Rotation paths and how fast each direction turns (degrees a step):
Each turn is a multiple of 5 degrees from 10 to 175, or 0.
Each row of a path follows its step; steps can be skipped.
Rotation 1:
step 0: [  0 -15   8  33 -13   8   0   7  -9  12  -5  17   7  22   4   4  -3   4
  -1   6  13  10  -7  -4  12  -7  11 -10  -2   0  -5  -9  -9 -11  -8   8
   0   5  -3]
step 1: [  3  15   8  -8  15  -3   7   6   2 -10 -18 -17   4 -11   3  -2  -1   1
  -7   8  12  -3 -15   6 -13  12 -14  18  -2   1  15 -13 -21  -8  -1  -8
  -2  -8 -12]
step 2: [-11  14  -7   7  12  -1   3   7 -15   6  13   7   8   2  -5 -12  11  14
  12  -7   0  13   1  -3   8   4 -12  -5 -14  -5   7  23  25   8  -4  -2
  12  15   2]
step 3: [ 12 -16  14   1  14  -6   4  -3  -7  -4  -6  -4   9   7   7  13 -23   4
 -15   0   6 -13  -6   7   9 -17   5  -6  10   5 -22   4 -10   4 -19   2
  -5  11   4]
step 4: [ 16  19   5 -13 -17   7 -12 -10   8   4  -5 -21   4 -13  -7  15  13   5
  -2   4   5  16   3  -4  -2   0  -9  10   7  11  10  16   2  -8  11 -11
   6  -4 -11]
step 5: [  0  -9  -8  12   7  -5   8 -10  -5  10 -10   4   7   2   4 -10   9 -11
  25   4 -18  -5  -7   4  -8   9   9   0   0 -10 -17  18   9  20   1   0
  11  -3  16]
step 6: [  6 -13  17  10 -14  -1  -7  -7  22 -16  -1   4   6   0  -2   7 -14   3
  -2  14   6   7   6  10   8  -5   3  -5   5  -4  -7 -29   9  -5 -12  -3
  10  11 -13]
step 7: [ 11  24   1   4   7  -6   6   7  -6  -3   0  -2  -4  11   0  -7  16 -27
 -17  19  -8   6  -9  -1  -3   9  -1   6   4   9  12   6   3 -15  13  -8
  -3 -16  -3]
step 8: [ 10 -10  -3  17   5   5  11   8 -18   6   2   5  -1  -9 -12 -20   0  10
  34  -3   5   2  -9  -1   5 -10  -8   5   2  -4   5 -11   5   3  -8  18
   4   8   9]
step 9: [ -8   5  13   5   4 -15  -6   1  -7   8  -1  15  10   4  18  18 -12  15
 -24   7  13  13  -8  -2 -15   4   7   7   3  -1  -2 -11  -7  -2 -13  -4
  -4   7 -15]
Directions:
[-1  0 -2  5 -1  8  3  6  0  2  0  5 -3 -4 -1 -3 -1 -3 -4  4  0 -1  0  3
 -6  4  2  1  8 -3  0 -5  4 -8  1  3  3  1  2]
45
[ 5 -1  0  3 -5 -7 -6  0  6 -3  2  3 -2  2 -2 -1  5 -7  5  4 -5  2 -1 -1
  0  4  2 -1  2  2  2 -6  0  2 -5  5 -3 -3  0]
45
[-1  0  2 -5 -2  0 -4  0 -1  3 -1 -7 -2 -4  4 -1 -5  6 -3  7 -4  0 -2  1
  1  3  0  0  1  7  5 -9  2  5  1 -1  2  4  2]
140
